cols: Y V A N D C
S: [138 138 138 126  85 142]
K: [138 175 126 138 143  85]
M: [165 182 127 127 175 176]
perm: [175 143  85 138 126 138]
K
count S: [139]
0
[165 182 127 127 175 176]
M

cols: E F L B
X: [127 105 120 174]
R: [118 119 150  63]
P: [111 192 173 113]
U: [137 193 119 146]
J: [131  76 159 167]
Q: [172 113 192 111]
Z: [182 126 179 130]
T: [167 158  76 131]
G: [111 127  74 154]
H: [136 128  99 167]
perm: [105 120 174 127]
X
down: [179  76  74]
L
down: [127 118 111]
E
perm: [174 120 105 127]
X
perm: [111 113 173 192]
P
after: [173]
[113]
perm: [158 167  76 131]
T

cols: Pada varu Maz votal bis poren
kuf: [ 84  82  82 174  78 174]
pepef: [107 144 144 136 136 144]
zukis: [180 169 178  86  96 160]
Funu: [ 84  78  81 174 174  82]
ninod: [112  65  83 148 176  79]
Fut: [180 143 172  89  85 185]
Kar: [161 164 158 116 100 166]
lef: [ 90  72  81 170 173  82]
Noz: [172 179 170  92  85 152]
faku: [104  93  98 104 143  90]
after: [93]
[98]
perm: [174  78  82  84 174  81]
Funu
count pepef: [144]
3

cols: mur Naz Vadin zele kegol
Bara: [193  70  70  70  70]
beg: [ 71  70  71 173 187]
sav: [193  70  84 173 158]
down: [70 71]
Vadin
count beg: [173]
1
perm: [173 158  70 193  84]
sav
count Bara: [70]
4
[ 71  70  71 173 187]
beg
count Bara: [69]
0

cols: luruz Tek momak Nof ruf Muru
Leku: [186 146 193 138 107 192]
reriv: [186 146 193 138 107 118]
teze: [158 180 183 158 133 139]
after: [133]
[139]
down: [107 133]
ruf
down: [138 158]
Nof

cols: Sabo leb Sus feg
sumov: [112 123 141 132]
geg: [141 116 113 123]
Duga: [124 142  99 150]
Vipot: [141 123 141 141]
perm: [123 141 141 141]
Vipot
count Vipot: [141]
3
down: [123 116 142]
leb

cols: neka Mubu Goru Monuf Nurel fepa Selu
Kud: [126 125 136 125 130 123 128]
rokaz: [138 135 110 126 121 126 131]
fafuz: [186 147  97 114 118 109 132]
gote: [130 118 141 128 182  84 117]
down: [130 121 118]
Nurel
down: [186 130]
neka
after: [123]
[128]

cols: Tib Dupo Nifin tev Piza mapul gaz lemu Vav tobev
bani: [104 137 130 154 136 103 124 117 144 127]
nokiv: [109 167 119  89 127 159 142 104 168  92]
fug: [109 137 121 134 143  80 112 122 138  96]
savik: [101 118  99 125 113 113 114 107 128 112]
korip: [107  80 123 186 113 105  98 115 120 163]
ged: [114 118 130 130 132 123 130 102 134 124]
ril: [150 122 116 142 141 126 134 137 144 170]
Guges: [128 122 135 109 132 126 128 128 144 120]
nef: [138 156 109 125 146 148 116 143 142 141]
after: [154]
[136]
count ged: [102]
1
[109 167 119  89 127 159 142 104 168  92]
nokiv
count savik: [99]
1
after: [121]
[134]
[150 122 116 142 141 126 134 137 144 170]
ril

cols: ruso Gena mibal Pufu veza rofu Tos nekog
vofe: [110 125 120 124 144 135 143 150]
zase: [120 131 124 133 153 134 123 123]
ginor: [141 131 124 133 153 134 136 123]
after: [135]
[143]
perm: [110 120 124 125 135 143 144 150]
vofe
perm: [131 133 134 123 120 124 123 153]
zase

cols: lobu Duvob raz Gane dagu
kodu: [144  96 105 128 190]
rekof: [110 123 154 135  74]
Gope: [146  92 125 124  66]
zabit: [ 92 124  92  92 145]
novi: [106 109 102 130 199]
perm: [125 124  66 146  92]
Gope
count zabit: [92]
3
after: [125]
[124]
down: [105 154 125]
raz
after: [154]
[135]

cols: pez mazi levuk vef Vepu
Gak: [167 162 103  90 166]
bemo: [85 93 85 84 93]
zifep: [ 60  62 184 183  66]
Saka: [157 152 114 100 156]
kulu: [ 79  81 168 165  82]
sedo: [186 176  90  73 178]
tusoz: [ 60 163 184 183 167]
Tuf: [145 140 122 109 145]
down: [ 85 184 114 168]
levuk
down: [ 93  62 152]
mazi
count bemo: [85]
2
down: [ 85 184]
levuk
after: [81]
[168]
after: [162]
[103]

cols: sib lubib Nugap leke
bar: [196 120 196 125]
Teda: [ 83 144 133 131]
megiv: [ 64 136 129 130]
depe: [197 143 127 128]
count bar: [196]
2
after: [144]
[133]

cols: garig Sabu kavi muvo gula luvo
Suru: [165 104 143 164 142 119]
nek: [ 98 119 136 147 130 114]
kozam: [199 150 130 139 109 123]
zupal: [ 89 164 126 132 137 138]
Sutaf: [188 129 141 125 118 134]
vodi: [150 150 130 139 119 149]
Mev: [138 150 130 139 134 123]
[165 104 143 164 142 119]
Suru
count vodi: [150]
2
perm: [123 109 139 130 150 199]
kozam

cols: Bupap Zuto Sutak gevad niza Pogoz Pivav nup lomu bopa
div: [116 118  85  94  88  96 127 108  82 102]
gevig: [117 118  85  94  88  96 127  90  82  92]
Loder: [117  95  85  94  88  96 127 101  82  92]
Vebo: [146 139 174 173 167 169 134 157 171 161]
after: [95]
[85]
down: [ 90 101]
nup
count Loder: [95]
1
perm: [ 88  96  82 102 108  94 127  85 118 116]
div
after: [116]
[118]
[117  95  85  94  88  96 127 101  82  92]
Loder

cols: gava pota sogo pefor vufa
simut: [108 155  91 131 145]
Vil: [ 95 116 181 150 118]
vul: [192  93 155  98  99]
Vatez: [ 77 134 136 145 138]
mupa: [ 91 120 171 149 124]
bira: [192  93 192  98 192]
kabi: [ 86 198  61 142 180]
lur: [120 113 202 143  97]
Demit: [192  93 162  98 101]
Rogib: [ 55 172  81 172 164]
nepe: [ 98 192  67 144 167]
tas: [ 92 118 175 150  54]
count bira: [193]
0
down: [192  61 202 162  81]
sogo
after: [55]
[172]
count Rogib: [172]
2

